X =
[[ -6 -11  -5 -18   4  -6   6  -4]
 [-14   1  -5   3   2   1   4   4]
 [-25 -37 -10 -48  18 -23  13  -7]
 [  4  14  -3  11  -7   9   2   1]
 [-15 -27 -15 -47  10 -16  17 -12]
 [ 10   5   5   7  -3   3  -5   0]
 [-17 -21 -18 -43   7 -12  19 -11]
 [ 20  21  18  42  -8  12 -20  10]
 [  8  34   4  46 -14  22  -8  11]
 [  3  14 -10   1  -9  11   8  -4]
 [ -8 -32 -11 -53  11 -20  14 -15]
 [ 19  13   6  13  -8   8  -6  -1]]
X[0][-8] -> -6
X[10] -> [-8, -32, -11, -53, 11, -20, 14, -15]
X[4][-1] -> -12
X[-7] -> [10, 5, 5, 7, -3, 3, -5, 0]
X[-1][0] -> 19
X[7] -> [20, 21, 18, 42, -8, 12, -20, 10]
X[-11][-1] -> 4
X[3] -> [4, 14, -3, 11, -7, 9, 2, 1]
X[:, -5] -> [-18, 3, -48, 11, -47, 7, -43, 42, 46, 1, -53, 13]
X[-2][-1] -> -15
X[5][1] -> 5
X[-3][-2] -> 8
X[10][-8] -> -8
X[-7][6] -> -5
X[6][-2] -> 19
X[:, 2] -> [-5, -5, -10, -3, -15, 5, -18, 18, 4, -10, -11, 6]
X[11][5] -> 8
X[-8][-2] -> 17
X[:, 7] -> [-4, 4, -7, 1, -12, 0, -11, 10, 11, -4, -15, -1]
X[-11][3] -> 3
X[9][-6] -> -10
X[-8][1] -> -27
X[-12][-6] -> -5
X[-9][5] -> 9
X[2][3] -> -48
X[9] -> [3, 14, -10, 1, -9, 11, 8, -4]
X[-12][-1] -> -4
X[-9][-2] -> 2
X[-10][-6] -> -10
X[7][3] -> 42
X[10][-6] -> -11
X[:, -2] -> [6, 4, 13, 2, 17, -5, 19, -20, -8, 8, 14, -6]
X[-8][-6] -> -15

m = ((2.498, 7.494, -0.911, 9.132, 1.685, -3.875, 4.092, -7.037, -3.384, 13.295, -11.793, -4.329), (-18.938, 5.838, 10.667, -1.444, -0.165, -19.313, -11.776, -13.452, 1.809, -6.353, -5.295, -12.711), (1.096, 5.626, 16.754, -11.498, 7.103, -1.454, 18.645, -1.002, 3.454, 4.763, 3.459, -8.786), (-0.301, -2.140, 8.045, -4.861, -14.155, -1.321, 11.403, -10.992, -5.476, -13.913, 9.545, 2.608), (3.119, -15.227, -13.571, 3.749, -7.738, 3.285, -14.339, -4.034, -14.520, -13.559, 3.241, 0.231), (-2.304, -6.656, 2.120, -5.910, -15.014, -8.030, 12.566, -17.525, -8.876, -20.336, 14.078, 6.063), (14.777, -14.236, -12.408, 5.066, -6.136, 10.781, -4.910, 0.011, -13.014, 5.861, -1.686, 3.479), (2.108, -2.931, 5.744, -23.120, -2.557, 1.738, 12.614, 5.045, 0.306, -10.112, 14.385, 3.793))
m[0, 0]	2.498
m[4, 7]	-4.034
m[5, 3]	-5.910
m[3, 3]	-4.861
m[5]	[-2.304, -6.656, 2.120, -5.910, -15.014, -8.030, 12.566, -17.525, -8.876, -20.336, 14.078, 6.063]
m[1]	[-18.938, 5.838, 10.667, -1.444, -0.165, -19.313, -11.776, -13.452, 1.809, -6.353, -5.295, -12.711]
m[:, 6]	[4.092, -11.776, 18.645, 11.403, -14.339, 12.566, -4.910, 12.614]
m[2, 1]	5.626
m[7, 3]	-23.120
m[2, 5]	-1.454
m[3, 1]	-2.140
m[:, 10]	[-11.793, -5.295, 3.459, 9.545, 3.241, 14.078, -1.686, 14.385]
m[0, 11]	-4.329
m[1, 8]	1.809
m[7, 4]	-2.557
m[2, 11]	-8.786
m[6, 1]	-14.236
m[1, 0]	-18.938
m[2]	[1.096, 5.626, 16.754, -11.498, 7.103, -1.454, 18.645, -1.002, 3.454, 4.763, 3.459, -8.786]
m[:, 1]	[7.494, 5.838, 5.626, -2.140, -15.227, -6.656, -14.236, -2.931]
m[6, 8]	-13.014
m[6, 7]	0.011
m[5, 4]	-15.014
m[1, 11]	-12.711
m[:, 0]	[2.498, -18.938, 1.096, -0.301, 3.119, -2.304, 14.777, 2.108]
m[1, 7]	-13.452
m[7]	[2.108, -2.931, 5.744, -23.120, -2.557, 1.738, 12.614, 5.045, 0.306, -10.112, 14.385, 3.793]
m[6, 11]	3.479
m[1, 9]	-6.353
m[2, 2]	16.754
m[6, 10]	-1.686
m[7, 0]	2.108
m[4]	[3.119, -15.227, -13.571, 3.749, -7.738, 3.285, -14.339, -4.034, -14.520, -13.559, 3.241, 0.231]
m[:, 9]	[13.295, -6.353, 4.763, -13.913, -13.559, -20.336, 5.861, -10.112]
m[2, 6]	18.645
m[4, 1]	-15.227
m[1, 1]	5.838

M =
0.057	0.092	0.065	0.151	0.082	-0.132	0.122
0.062	0.083	0.045	0.157	0.056	-0.123	0.121
-0.003	0.042	-0.016	0.095	0.007	-0.077	0.025
-0.105	-0.123	-0.129	-0.132	-0.103	0.034	-0.096
-0.102	-0.116	-0.133	-0.120	-0.108	0.017	-0.098
-0.081	-0.094	-0.054	-0.123	-0.035	0.043	-0.067
-0.161	-0.194	-0.141	-0.211	-0.127	0.049	-0.139
-0.096	-0.102	-0.120	-0.113	-0.093	-0.002	-0.096
0.028	0.086	0.038	0.158	0.063	-0.122	0.098
-0.123	-0.142	-0.162	-0.128	-0.140	0.019	-0.114
-0.010	0.017	-0.014	0.029	-0.001	-0.020	-0.022
0.030	0.051	0.063	0.074	0.072	-0.080	0.070
Rows and columns are counted from 0.
(0, 0) => 0.057
(8, 5) => -0.122
(1, 5) => -0.123
(10, 4) => -0.001
(5, 1) => -0.094
(0, 5) => -0.132
(2, 4) => 0.007
(2, 5) => -0.077
(4, 2) => -0.133
(11, 4) => 0.072
(6, 1) => -0.194
(10, 5) => -0.020
(5, 4) => -0.035
(10, 3) => 0.029
(10, 6) => -0.022
(4, 5) => 0.017
(1, 4) => 0.056
(2, 0) => -0.003
(1, 6) => 0.121
(2, 6) => 0.025
(7, 0) => -0.096
(4, 3) => -0.120
(5, 3) => -0.123
(8, 3) => 0.158
(3, 1) => -0.123
(9, 4) => -0.140
(1, 3) => 0.157
(10, 1) => 0.017
(5, 2) => -0.054
(0, 1) => 0.092

grid = [189, 95, 219, 117, 15, 84, 34, 126, 75, 78, 229]
grid[0] = 189
grid[3] = 117
grid[10] = 229
grid[4] = 15
grid[2] = 219

x =
[[ 28  16  47  20 -23  36  24]
 [-40 -27 -45 -24  26 -24 -29]
 [ 32  22  47  28 -34  34  28]
 [-25 -18 -32 -12  19 -16 -22]
 [-36 -30 -39 -25  16 -23 -19]
 [  7   3  13   5  -5  -2  -1]
 [ 34  21  51  28 -29  36  29]]
x[0][0]: 28
x[6]: [34, 21, 51, 28, -29, 36, 29]
x[5][2]: 13
x[4][0]: -36
x[3][5]: -16
x[:, 3]: [20, -24, 28, -12, -25, 5, 28]
x[6][3]: 28
x[6][5]: 36
x[2][0]: 32
x[2][6]: 28
x[4][3]: -25
x[6][6]: 29
x[6][2]: 51
x[1]: [-40, -27, -45, -24, 26, -24, -29]
x[1][0]: -40
x[5][4]: -5
x[2][1]: 22
x[5][6]: -1
x[2][3]: 28
x[4]: [-36, -30, -39, -25, 16, -23, -19]
x[0][6]: 24
